rotation steps, each row followed by its count of steps
The counts run from 0 to 443.
[131 110 139 109 125  81 106 134 146 148 149 137 140 105 161 151 110 144
 126 206 163 112 109  96 145 124  83 165  79 128 138 112 133 118 163] | 208
[139 149 135 163 111 133  70 141 156 161 139  90 138 122 127 167 110 167
 178 161 161 105 122 137 118 101 112 109  78 132 102 130 163 144 134] | 271
[128 115 143  90 128  93  77 106 120 141 138  91 118 102 111 169 129 142
 131 154 168 126  98  81 134 112  93 135 107 152 101 132 122 113 190] | 333
[178  95 144 150 104  80 108 151 157 101 141 132 134 123  88 181 126 108
 170 164 147 146 115 107 145 106 106 157 132 151 116 131 129 161 157] | 163
[161 126 119 163 119  94  77 125 148 134 131 134 126 115 107 152 120 145
 169 164 181 134  79  97 121 155 114 163 125 155  93 124 143 152 160] | 422
[145 129 132 110 112 129 111 120 151 105 174 111  98 146 135 147 107 111
 190 186 109 135  79  98 121  97 119 178 101 133  95 155 138 108 140] | 117
[163  93 173 130 147 119 160 113 164 136 133 109 133 119 134 179 163 133
 167 177 133 119 104  89 156 108 131 145  91 119  96 149 108 128 165] | 40
[133 136 105 148 105 134 122 139 193 159 147  98 180 103 144 174 105 142
 143 178 166 130  83 135 123  98 109 137  94 118 116 149 117 109 129] | 396
[168 129 154 119 125 130 116 130 140 134 122 118 131  88 119 117 111 134
 152 145 205 121 125 105  96  71 102 123  80 171 120 177 125 119 136] | 181
[155  83 160 149 117 123 102 126 151 103 146  97 158 114 124 178 140 147
 166 149 199 108 122 126 142 131  90 130  96 114  95 129 160 119 135] | 86
[153 170 150 116  98  69 118 144 162 159 120 109 101 132 131 146 114 130
 202 159 137 104 151  98 109 121 136 145  86 141 101 127 144 144 151] | 18
[177 116 103 150 103 131 145 140 152 135 118 113 120 143 102 119  80 124
 187 161 150 109 104 121  99 130 106 152  68 135  91 171 115 130 130] | 103
[149 149 153 107  84  90  87 129 151 120 136 118 114 126 123 126 100 133
 170 173 157 177 118 105 116  90 142 144  99 168  88 120 132 141 176] | 369
[128 113 152 129 109 147 117 145 151 168 146 101 132 118 138 157  92 152
 160 197 157  98 148 149 132 132 102 125  47 125  93 114 145 133 155] | 358
[152  90 151 139 115 154 123 123 151 148 139 121 120  93 131 192 118 128
 161 169 170 159  90 118 161 109 143 168 135 158 115 121 157 136 173] | 298
[131 139 126 121 118 142 111 131 175 117 164 108 112 127 141 147 108 108
 176 168 122 126  78  93 126 112 111 169  94 126 105 176 158 104 149] | 118
[124 151 135 129  96 137 102 121 139 128 115 124  94  82 126 162 102 122
 167 163 158 140  92 116 135 130 150 157  91 165  76 135 159 124 183] | 371
[182 119 138 132 147 107 135 134 153 175 123 119 115  91 129 181 117 109
 198 146 181 102 127 113 116 128 143 159 122 135 120 145 131 153 124] | 351
[146 130 125 125 129 151 112 135 165 184 147  93 138 106 131 167  93 145
 160 184 155 147 119 131 117 123 153 129  93 149  87 115 116 151 163] | 97
[171 117 149 133 107 112 139 112 145 178 104 112 129 110 144 175 102 146
 186 189 172 125 129 138 150 122 135 147  96 124 105  87 133 136 141] | 224
[118 146 133 132 113  81 109 151 169 187 138  95 110 105 118 137 118 139
 170 134 204 110 111 131 104 108 123 121 122 168  97 134 155 130 155] | 145
[167 147 165 144 157 105  90 141 136 156 150 108 120 116 118 149 119 136
 153 186 183 154  97 121 149 115 121 116  79 129 160 170 149 129 161] | 257
[130 132 137  97 124 101 112 127 147 149 141 107  97 106 143 153 127 124
 142 171 155 114 107  76 131 141 106 169  70 112 142 166 137  96 186] | 206
[162  85 120 129 141 101 151 140 142 127 148 126  88 131 152 121  89 131
 180 156 132 116  63 124 161 104 107 167  96 137 107 148 147 116 148] | 377
[195 127 106 145 120 114 121 156 121 149 125 105 124  95 107 139 110 142
 182 140 163 103 116 119  82  76 138 133 107 147 123 185 124 139 137] | 402
[163 157 149 104 139 109 139 145 143 141 136 105 123  91 129 140 113 111
 184 182 125 118 122 107 110  63 148 125  98 150  78 147  91 118 143] | 316
[176  84 143 131 140 139 106 130 150 101 151 113 174  96 116 162 105 137
 157 169 176 121 108 127 132 102  84 138 106 148  81 121 113 127 122] | 435
[157 160 161 117 136 133  70 129 133 157 127 108 135  95  96 145  98 125
 160 183 171 124 130 129 121  93 104 107  80 160 105 141 110 133 137] | 183
[169 103 127 140 104  90 105 138 117 160 128 117 101 165 103 119 124 159
 166 161 134 110  91  98 112  68  95 145  94 153 141 167 126 147 169] | 328
[189 144 168 117 161  98 118 106 129 128 134 115 145 115 128 181 141 128
 184 191 124 121 101  92 139  98 127 136  95 121 112 145 107 124 125] | 389
[166 105 124 186 117 124 107 138 137 141 121 134 132 102 113 162 118 147
 159 160 173 129  58 149 164  96 104 149 116 143 141 157 162 121 150] | 124
[155 109 135 117 126 117 147 103 133 158 145 117 160 102 107 195 135 126
 155 195 168 123  74 110 115 114 123 146 112 126 121 144  91 107 133] | 262
[146  86 141 123 101 116 125 138 133 137 170 110 155 123 136 180 105 152
 144 201 163 138  89 132 143 124  97 150 110 139 154 113 161 111 163] | 210
[128 103 127 126 112 137  99 155 127 123 146 111 124  86 122 180  92 135
 153 173 128  79 118 124 129 136  91 154  82 158  83 116 159 127 169] | 285
[182 126 154 131 147 119  94 117 129 129 112 146 122 119 131 117 122 141
 167 149 165  98 105  80 129  86  77 158  78 151 125 169 149 122 129] | 254
[189 125 124 116 126  65 100 119 104 120 132 112  79 119 127 137 113 130
 190 166 150 110  96  97 125 105 121 169 124 133 117 139 133 119 140] | 203
[149 107 178 127 126  90  69 118 147 117 131 142 125 119 128 139 124 141
 144 163 175 139 132  90 143 130  85 139  69 154 108 128 154 156 162] | 34
[182 156 135 107 135  97  92 148 135 153 112  71 104 106 128 143 108 147
 187 139 156  98 139 106 111  89 118 120  82 130  98 145 134 120 143] | 404
[157  72 142 145 136 128 135 156 148 110 150 115 150  87 127 187 144 144
 158 164 140  63 116 107 136  99  96 153 114 142 114 140 143 125 146] | 213
[163 101 146 138  85 110 145 143 168 133 132  87 120 148  76 151 119 116
 193 141 153 109 118 132 115 100 101 125 113 157  76 146 121 127 144] | 364
[123  91 133 145 104 106  79 143 143 121 164 130 125 103 102 128  93 119
 152 161 182 112 143 131 109 103 100 133  70 156  76 128 123 159 149] | 234
[142 161 133 147 110 139  78 150 154 157 136 108 150 108 135 147 106 164
 176 174 155  93 115 135 105  94 109 121  89 141 102 131 150 119 119] | 270
[148 139 148 134 123  74 104 151 188 151 119 146 138  99 139 140 135 134
 146 185 170 138 108  82 150 120 111 160 113 168 122 110 124 140 175] | 295
